Each row has a name. Each question is about the rows just above it. Places in a row count from 0.

[+0.21 -1.48 -1.56 -0.73 -2.16 -4.00 +2.79 +4.19] -> K355
[+1.94 +2.72 -8.57 -0.77 -2.99 +4.19 +2.95 -0.82] -> K824
[+0.21 -1.48 -1.56 -0.46 -2.16 -4.00 +2.79 -1.20] -> K453
tags:
[+4.19] -> K840
[-8.57] -> K974
[-1.56] -> K990
Look up the entry of K824 at place 2 in the table: : K974
Which value is in both K824 and K355? : [+4.19]

[-3.85 -5.47 +2.84 +1.75] = K859
[-8.10 +1.99 -6.71 +7.71] = K376
[+2.28 +2.07 +4.90 -3.62] = K669
[-7.96 +1.97 +5.87 -4.78] = K465
[-5.25 -5.00 -7.50 +2.30] = K51
[+1.06 +7.25 +8.00 +2.30] = K449
[+7.06 -3.51 -2.03 -2.74] = K243
[-5.20 +5.24 -1.70 +7.21] = K785
[-1.13 -3.53 -5.48 +0.37] = K776
Which value is in both K449 and K51? : [+2.30]
Whose row is [+1.06 +7.25 +8.00 +2.30]? : K449

[-2.14 -2.49 -0.77 +5.10 +0.64 -0.39 -1.66 +1.46 +1.85]  K363
[+3.72 +1.96 -0.77 +5.10 +0.64 -0.39 -1.38 +0.25 -2.35]  K462
[-2.14 -2.49 +2.56 +0.39 -2.39 +1.59 +2.78 -1.14 +0.14]  K361
Table of tags by key:
[-2.38] -> K507
[+0.14] -> K466
[+1.85] -> K75
[-1.15] -> K867
[+0.15] -> K876
[-2.39] -> K910
[-1.14] -> K336
The tag of K361, keyed by place 8: : K466
Whose row is [-2.14 -2.49 -0.77 +5.10 +0.64 -0.39 -1.66 +1.46 +1.85]? : K363
Whose row is [-2.14 -2.49 +2.56 +0.39 -2.39 +1.59 +2.78 -1.14 +0.14]? : K361

